A single turn carries every row of the set below to another of its rows. Some are shown first; where does it send the rows asked next?
donuk: [-25 -14   8  18   6   9  16   0  -9  -9 -15  -4  34 -10   6]
vuno: [ -3  15   2  13   6   3   4   1 -23 -15  -9  12  32 -24 -12]
Zume: [  1  24   8  15   0   3   2  -2 -23 -17 -18   7   9 -18   2]
zuti: [  7   8   7   8  -6  17  -2 -15 -14 -14 -15   6  -8 -24 -14]
Kuza: [-10  23   3  11   0   0   2 -12  -1  -6 -17   4  -6 -14   4]
Kon: [  2  -6   1   4   1   6  -2  -4 -12 -13   4  22  30 -31 -12]
nuz: [ -8 -17   4  11  -4  -1   6 -14   2   8 -39  11   5 -27  -2]
fel: [-12   6   7  12   3   1   7  -8 -17 -28 -25  -1  10 -27 -25]
rul: [-14  -9  16  18  10  27  17  -5 -11   3 -19  10  16 -23  15]
mol: [ -4  10  -8  15   9  -2   4  -5 -14 -23 -13   1  27 -17 -18]
Zilu: [  6  -5 -12  10   5   3   3   1  -7 -20  -1  22  18 -32  -7]
mapo: [ -6   6  15  19   5   0  24  -8  -2  11 -18   5  23 -16  15]
Rol: [ -7  10   2  19   5   9   4 -22   1   3 -10  21   2 -15 -20]
ribap: [  9 -24   4   2   0  -2  -7  -2 -10 -20 -14  13  17 -11 -14]
gudu: [ -1   8  17  -4   9  18   9  -9 -11  10 -12   8  21 -16  15]
bivuf: [-16  -1  11  14   1  20  16 -16   5 -15   4  -9  13 -24   9]
felap: [  3 -19   8  20   5 -12  12 -13  10 -10 -18  14  15 -21 -19]
temop: [  1 -10   2  14 -11 -12   9  -6   5 -14  -7   3   5 -14 -24]
gabo: [-20 -16  -2   2  -3   2  11 -13   5  -5  -9  -4  34 -25   7]
sipuz: [ -6   0   6   2  13   2  -1 -20   1  -2 -36   1   3  -7 -15]
sasob: [-14   5  -1   3   1   0   0 -17   3   9 -32   2   0 -11  -3]
nupip: [-11 -17   4   2  -9   1   8  -7   7  -6  -8   6  11 -19  25]
Deno: [-10  -6  10   9  10   2   2  -3 -13   2 -34  19   6  -8 -20]
miri: [-15  -3 -14  19   4   6   3  -3 -12 -16 -16  23  14 -35 -13]
vuset: [-19  -7  13   6   5  27   4 -17  -9   0 -11  -8  24  -6   3]
Vib: [ -4 -16 -13   7 -11   7 -11  -5 -14 -10 -12  14  12 -10 -16]
Rupoz: [ -4 -27  15  15  -7 -10   7 -15   5 -10 -24  12  14 -31 -11]
favab: [ -7  -2  20  18   1  12   9 -21  -9 -21  -5   8  26 -35  15]
mabe: [-12   8  27   0   9  10   4 -20  -6 -14  -3   1  27 -14   6]
Nise: [ 10 -16   3   9   5   7   6 -12   1   3 -33  18  -2 -26  -5]
Gir: [-15  -8  29  19   9   7  27  -6   2 -10 -12  -4  16 -16   6]
Sol: [-12 -13  14  12  -2  20  12   1 -15 -21 -15  -6  13 -24  19]
maro: [ -6  17  -2  20  11   3   5 -20   4 -11 -19  10  -5 -22  -3]
dopiz: [  5 -11   7  12  -2  -2  16   7  -5  -8 -25  19  -7 -27 -10]
Tenep: [ -8 -10  20  12  -5  -7  10  -5  -4  -4 -23  -2  16  -1  20]
Sebal: [-12 -15   0  15   0  19  16  -3   3   4   3   7  20 -16  13]
dobin: [  6  13  -4  12   3  13  -5  -8 -22 -21 -25   5   4 -18   1]
Tef: [ -9 -17   8   8  -5  14   5 -15 -18 -12 -21  -3  37 -31  11]
subig: [ -3 -18  22   2  -5  16  10  -3  -2  -6  -5  -7  12  -3  10]
Nelok: [  2 -25  13   2  -9  -2  -5 -12  -3 -19  -5  15  21 -26 -13]

sasob turns into Kuza
Sol turns into donuk
mol turns into Zilu
Now find these:
gabo turns into nupip
zuti turns into fel

A single turn carries every row of the set below to another of its rows. Some are shown first; where does it send the rows asked next?
Vasob: [ -2 -14  -5   2  -2   4 -17  -5 -17  13   2  -2  15  -1   3 -17]
tusag: [ 16  14   8  -6  -2   9  -5 -21  -5  -1   2  -8 -17   5 -14  19]
Zute: [ 4  1 18 -1  3  6 -5 -2 -1 -5 -1 22 11 -7 -3 29]
Dibav: [ 17  10   5 -10  -5   7   2 -24   1  -2   2 -10 -13   9 -15  17]
Zason: [  6   4  13  -3   5   8  -2   2  -5  -1 -12  19  10 -13  -3  28]
fev: [  8  10  -2   2   6  -1  -5  -1  22  -1  -8  -4  17 -10 -15   7]
lig: [ 17 -10  10 -16  -8 -10  -3 -12 -15  13  -1 -15  12  18  -6   4]
Fad: [ 16 -17   4 -16  -7 -10  -5 -14 -21   8  -5 -14  15  11  -3   4]
Doda: [ 10  13  -4   1   7  -2  -5  -4  22  -6  -3  -4  16  -6 -17   5]
pebat: [  5   2  12  -2   1   5  -6   4   4   0 -10  18   5 -10  -6  29]
dugeg: [ 10  12  -6  -3   5  -4  -4   3  22   0  -7  -3  13  -6 -18   5]
bafu: [-11  -6   6   0   1 -12  15   2 -25  -1   6  15   6  11   1   9]
neze: [-10  -4  10  -1   1 -19  15   1 -26   0   7  11   9   7  -2  10]
rez: [-15   9  -8  -2   3   0  -9  12  -3   4   7  18   2   3 -11  -4]
Val: [-2  3 15  1  4  5  2  0  4  4 -4 16  3 -9 -7 31]
dud: [ 15   2  -4  13  -2   0   8 -26  -1   0  10 -20   4  -2  -5  -8]
leru: [ 14 -13   4 -21  -4  -7  -5 -11 -21  11  -8 -17  13  13  -5   3]
neka: [ -8  -9  13  -1  -4 -13  15   0 -23   2  10  11  17  11  -3  11]
kifu: [  9  11  -5  -2   5  -2  -2  -1  24   5  -7  -5  15  -9 -12  10]
kuguk: [ 19  10   9  -7  -6  11  -2 -28  -2   6  -3  -8  -8   1 -15  20]
Kal: [ -1 -13  -7   2  -2   6 -17  -5 -22   8   4   0  19   1   3 -13]
Vazu: [  4  -2  14   1   6   6  -2   1  -4   7  -7  15   9 -14  -5  32]
Zolim: [ 14 -10   5  -9  -7  -8  -4 -19 -25   8  -1 -13  11  20 -10   4]
suz: [-11 -10   9  -2   4 -13  11   5 -24   3   3  12  15  14  -2  13]
Denu: [-16  13  -6  -1  -2  -2  -7  10   1   4   5  17  10   1 -14  -6]
Nuso: [ -4 -11  -3   1  -2   4 -11  -3 -18  12   6   0  11  -2   5 -20]
dudi: [ 16 -11   3 -16  -4 -10 -10 -13 -23  13  -5 -10  15  15 -13   9]
tulad: [ -5  -6   7   0   5 -16  18   0 -25   3   8   9  10  14  -5  18]
Pomu: [-21  11  -7   0   0  -4  -3   7  -1   5   8  16   7   5 -10  -5]
Mab: [-20  10  -7  -1   4  -4  -6  10  -1   4  10  17   6   7  -9   1]
nokep: [ 19  12   9 -11  -1   9  -6 -22   1   4   5  -2 -11  11 -11  21]
vaki: [ 13  13   6  -9  -4   9  -1 -26  -9   6   4  -4 -13   6 -20  22]
sipip: [ 11   4  -6  10   4   6   5 -25   1  -3  10 -18   4  -1  -5  -9]
Lov: [ 15   0  -6   9   4   0   8 -22   0  -4   9 -19   7  -2  -8  -9]
monok: [ -2 -14  -5   1   1   7 -11  -7 -20   7   4   0  13  -4   3 -17]
bini: [ 16  -1  -5   6   6   5   2 -23   3  -1  10 -20   8   0  -2 -10]

Dibav turns into Fad
Zute turns into nokep
sipip turns into Vasob
Now find these:
Doda turns into bini
rez turns into dugeg
vaki turns into dudi
Zason turns into tusag
Val turns into kuguk
kifu turns into dud

A single turn carries every row of the set below to another of its rows. Some are shown first; where does it send the rows asked next?
San: [  8 -23  -4  12   1  19  -4   6  -1 -12 -14 -22   7  -8   2 -10   6 -10
   2   6 -12 -14]
nune: [  6 -14  -2  13  -2   5   3   5 -23 -17 -14  -1  -5 -25   7 -13   5   2
  -8 -17   0   2]
Begom: [ 14  24  -9   6  -9  14   1   7  14   5   9 -19  -8  -3   6 -17   5   8
   0  -7 -20  -3]
sikom: [ -8 -17  -5   6  16   5   1   0 -11 -21  -1   0  -5 -24  11  -2  10   9
  -3  -8   7  -4]
nim: [ -9 -11  -7   1  -3  -6   1  -2   5  -4   6  -1 -11  -9  -1  -7  15  -8
  31 -19 -12   8]
fonuf: [  3  17  -7   4   5   2  -3   1  21  -4  22 -15 -10  -5  10 -20   6   6
  10   6  -9   5]
busor: [  9 -11   6  13 -11  13   1   9   6 -13  -7   0 -11   2   2   4   6 -11
  -6 -40  -1   0]
nelaf: [  4 -10 -19   7   8  20   2  17   1 -13 -13 -11  -7  -4 -11   1   7  -6
   5  -1 -11 -11]
fus: [ -3 -26  13  14  -5   8  -8   0  11 -20   8  -3  -2  11  -2  -6  17 -10
  -8  -4   6   4]
kalas: [ -1 -13   4   7 -15  -1   5  -1 -14   7  -1   5  -7  -8  -3 -14  30   8
  -3  -4 -20   5]
duzi: [ -8  -9  13   4   0  -8 -13 -16   5   8 -10 -13  -5   3  -5 -28  -1  -5
 -16 -10 -19  11]
dogut: [ -4  -7  10  -1 -17   5   5   1  14  11   1   4  14   3   4 -24  -2   9
   4  -3  14  -3]
gimil: [-19  -6  -5  -6  16  -4  -9 -13  17   1   2  -7 -15   6  -8 -16  -4   1
  -3 -16 -12   6]
potok: [ 16  15   5  18  -5  10 -11 -13   8   0   4 -21  -8   1  13 -15  -3   5
   1  -4 -19   3]
pefe: [ -2  -1   3  -4   0   3  -2   1  14  18 -18 -14  -9   4  -3 -18   1  -5
 -15 -21 -30  -3]
bos: [  2 -20   2  -4  -8   6  12  24  21  -8   8   0  -5  -6  16 -11  23  -4
 -14 -18   1 -11]
Pinuf: [-13  -8  -9 -16   7  -1  -1   4  26  12   2 -16  -5   3  -3 -28   5   0
  -9  -9 -20  -7]
vizat: [  9  27  -2   6  -8   4   2   1   1   2  12  -9  -9 -17  14 -19   8  16
  -5 -17 -11   6]
sav: [-17  -3   7 -11  -4 -12  -3  -4   8  10   2 -10   3 -15   1 -32  10   2
 -15 -19 -11   6]
mel: [  1   6   0 -13  -2   7  -5  10   5 -34   1 -21   3 -12   9 -22   3   0
 -11  -4 -10 -19]
disi: [  1  -2  12  10 -10   5  -1  -1  11   9 -13   9   1  14  -3 -10  -9   1
   5  -3   7   8]
reliv: [ -2   9   3 -13   2   4  -3  11   1 -32   1 -14   0 -14  11 -18  10   4
 -17  -1  -9 -15]
rukep: [ -1 -32   6  12  -2   6  -5  -3  12 -23  11  -1 -11   8   6 -11   8  -4
  -7 -14  10   0]
miki: [  4   4   4   0   6   3 -11   0  -4 -41  -6 -12 -12  -4   4 -17  -3   0
 -15   0  -9  -4]
lil: [ -6  -9 -16  -2  19   7   7  21   4 -16  -4  -2  -8 -20   4   2  12  -2
   6  -4  -1  -7]
gepok: [  9 -21   5  10  -4  -8   6   1   2   6  -9   0 -21  -2  12 -17  19  -6
   6   1 -27   6]
fetik: [  4  23   1  12   8   6  -8 -13   7  -5  14 -10 -14  -5  11  -5   0  14
   3 -10  -9   8]
biti: [  1   2  10   0 -12   4  10   6  15  15 -11   9   3  -1  12 -11  -9   7
   6 -23   9  -3]
Lut: [  7 -25  -3   5  -2   9   5  -7   8   8  -2  -8 -16   2  16  -7  10   5
  11 -13 -30 -17]
ribef: [-17   8  -1 -11   6  -4  -2  -5   7  11  -6  -4  -9 -10  -3 -12   1   3
  -9 -38 -14   5]
bilum: [ 10  13   3  -6   2   7  -4  11  -1 -31 -14 -15 -10 -10  11 -10  -4  -4
 -12 -16 -16 -12]
kekub: [ 12 -19   1  10  -6   4   4  13  -9 -10 -18 -15   4 -25  13 -20   7 -13
  -1  -6  -8  -6]
laf: [  8  -8   7  14  -6  13   4  15   8  -9 -10   3 -15   9   2  10  14 -10
 -14 -27  -7   1]
Tege: [ -1 -20 -22  -1 -10   9   6  -2   4   1  10  -4 -15   0  -6 -17  12   8
  18 -19 -19  -8]
seso: [ 11  13   7  11  -7  -5  -4  -4   9  -3  14 -17  -6 -13  19 -32   5   6
   1   2 -10   9]
Sidiz: [ -4  -9   4  -4  -6   6   9   6  20  12   2  10   2   8   7 -20  -1  15
  -2   2  12  -5]
firu: [  1  -5   5   7  -4   3   3  -3  12   5  -8  15  -9  13   3 -13 -14  10
   6 -10  13   6]
mup: [  0   7   2  -2   4   6 -13   0  -1 -41  -4 -16  -6  -2  -3 -14  -3  -4
  -7  -2  -8  -5]
rutez: [  3  19   4  -6   4   7  -5  11  -1 -31 -12 -13  -6 -10   6  -3   1  -5
 -11 -13 -15  -9]
nolap: [  2   5  10   0  -8   8  11  12  19  19 -15   9   2   6   9  -4  -3   5
   0 -10   2  -4]
mok: [ -2 -17   7  -2 -17   7   8  21  16  -9   8  -6   7  -9   9 -11  24 -11
  -8 -22   3  -8]
telun: [-11  -9   9   3  -4   1   1 -12  -6   5   2  -1   2 -14   7   6  25   4
  13 -18 -16   1]

vizat turns into fetik
firu turns into Sidiz
nelaf turns into San
Now find these:
gimil turns into Pinuf
fus turns into mok
reliv turns into rutez
Lut turns into gepok

